In the data rows, 128 means zero.
Here are some numbered points:
[158 114 133 155  89 170 158  63  88 126 162 144 133  95 126 103 132 164
 161 115 188 150 137  80] 0
[125 128  85 222 113 150 101 168 133 109 130 120 158 102 106  99 161 164
 126 135 172 116 168 132] 1
[ 85 117 152  29 147 149 198 186 127 189 100 100 100 116  51 157  90  63
  56 149 112 115  59 135] 2
[152 117 103 121  87 111 138 177 111 139 193 106 126  86 112 141 126  97
 122  40  95 134 119 107] 3
[ 78 136 148 151 209 177 128 185 179 128  79  88 180 115  55 146  84 179
  90 142 111 102 124 179] 4
[129 109 107 231 121 156 126 146 170 139 167 129 131  96 112 182 153 169
 158  99 151 121 139 113] 5
[ 95 152 198  53 222 197 140 143 141 150 119 130 192 119 103 123 107 172
  91 176  95 129 148 162] 6
[144  98 100 175 122 116  96 168 152 107 170 112 118 119 122 166 167 192
 153  85 121 116 129 113] 7
[ 66  72 132 160 201 121 127 254 213 183 117  36 121 177 137 200 109 123
 154  62   0 117 210 157] 8
[135 127  93 236 135  75 112 100 152  40 120 162 104 123 127 191 156  95
 172 156 185 106  61 151] 9
[214 129 180 182 155  47  90  30 108  35 156 181  93 152 215  50  75 118
 130 144 106 105 182 142] 10
[178 140 145 117 148 137  85 111 122 115 159 133 171 111 151 122 158 207
 164  91 120 119 184 114] 11
[142 131  99 149  80 138  59 142 166 111 185 108 128  95 179 145 178 191
 156 100 154 137 122 122] 12
[143 129  84 195  35 132 151  63 102 168 109 139  61 133 160  75 115  89
 144 135 195 168 131 107] 13
[ 81 145 150  97 160 181 147 114 124 168 101 107 162 160 130  96 114 167
  96 120 114 155 154 134] 14
[ 98  94 199  48 116 175 138  88 143 157  93 109  34 159 150 111  50  97
 107 109  79 146  90 133] 15
[ 87 119 132  75  97 166 154 136 133 165  93 102  56 184 148 118  93  77
 112 123 121 158  73 117] 16
[149 112 130 220 111 146 216  89  94 206 109 149 137  18  44  64 106  59
  76 133 179  96 199 125] 17
[147 138  81  55  92 107  67 223 127 104 182 115 169 144 135 168 200 178
 163 115 118 134  76  97] 18
[118 161  83 200 235  26 142 177 111  55 147 159 192  91  71 181 122  84
 152 126 118  82 140 157] 19
[ 97 136  42 219  82  46 106 142 143 102 117 127  79 163 146 159 142  34
 145  95 118 145 110 118] 20
[155 125 144 117  99 123 113 120 111  93 176 138 124 103 138 138 144 147
 152  93 130 117 112 111] 21
Which two points above are nearest to each new point? Their numbers follow each, smallest number first.
[236 119 204   6 109 170 111   0  68 140 161 165  98 112 181  57 132 184
 123 195 158 124 148  91] 0 11
[128 111 229   0 143 172 174 143 129 144 131 121  94 121  99 197  95 120
  83 167  97 123  46 146] 2 15
[ 69  51 161 204 232  94  90 255 233 144 103  43 114 161 148 226  91 114
 143  60   0 110 183 196] 4 8
[108  98 233   0 191 150 159 154 144 127 143 118  94 131  93 192  98  99
  62 157 111 124  30 155] 2 15
[146 126 110 193 127 158 134  99 133 109 125 155 150 105  95 120 157 147
 152 142 185 120 129 136] 0 1
[161 113 107 226  47 125 108 114 126 144  98 105  77 130 166  26 116 121
 117 140 123 115 172 132] 1 13
[184 113 151 164 113 115 112  81 114 127 141 119 139  90 146  36  78 128
 128  65  88 116 224 114] 11 21
[122 160  65 201 109  67 136  68  89  87 101 197 158 176 153 185 225 116
 211 183 252 151 104 138] 9 20
[118 164  48 155 117  75 141  79  82 104 100 186 153 152 151 186 213  83
 194 183 214 154 108 117] 9 20
[164 118 124 199 160  40  93  49 132  32 127 183  96 167 191 101  80 123
 162 147 100 110 163 135] 9 10
[154 173 115  67  74 125 103  51  74 158 103 162 120 163 172  32 167 124
 116 173 138 158 164  86] 0 13
[155 100 124 255  85 115  76 151 167  94 160  99 107 104 131  75  91 169
 120 122  93  96 151 157] 1 7
[163 138 110 131 113 123 107 137 113 133 193 134 184 124 136 151 165 200
 183  88 129 126 160  99] 11 21
[124  95  76 171  84  87 145 206 125 118 185  94 101  87  95 137 115  83
 116   5 123 125 125 101] 3 7
[136 145 120  74 128 123 188 115  43 164 144 164 192  71  75 142 162  91
 115 131 135  99 156  94] 0 21
[120 127 190  42 181 169 145  61 114 139  81 142 128 175 155  50  57 152
 104 139  96 154 173 139] 14 15
[ 65 140 166 123 146 234 255 110  85 231  59 158 181  38   3 155 152  45
  80 225 255 122  91 149] 2 17
[128  93  95 169  60 118 104 121 144 119 109 102  71 139 182  78  93 101
 132  84 106 146 116 115] 13 20
[123 144  59 124  11 130 140 139  94 158 140 127  84 131 133 166 214 105
 140 137 217 169  78  82] 13 21
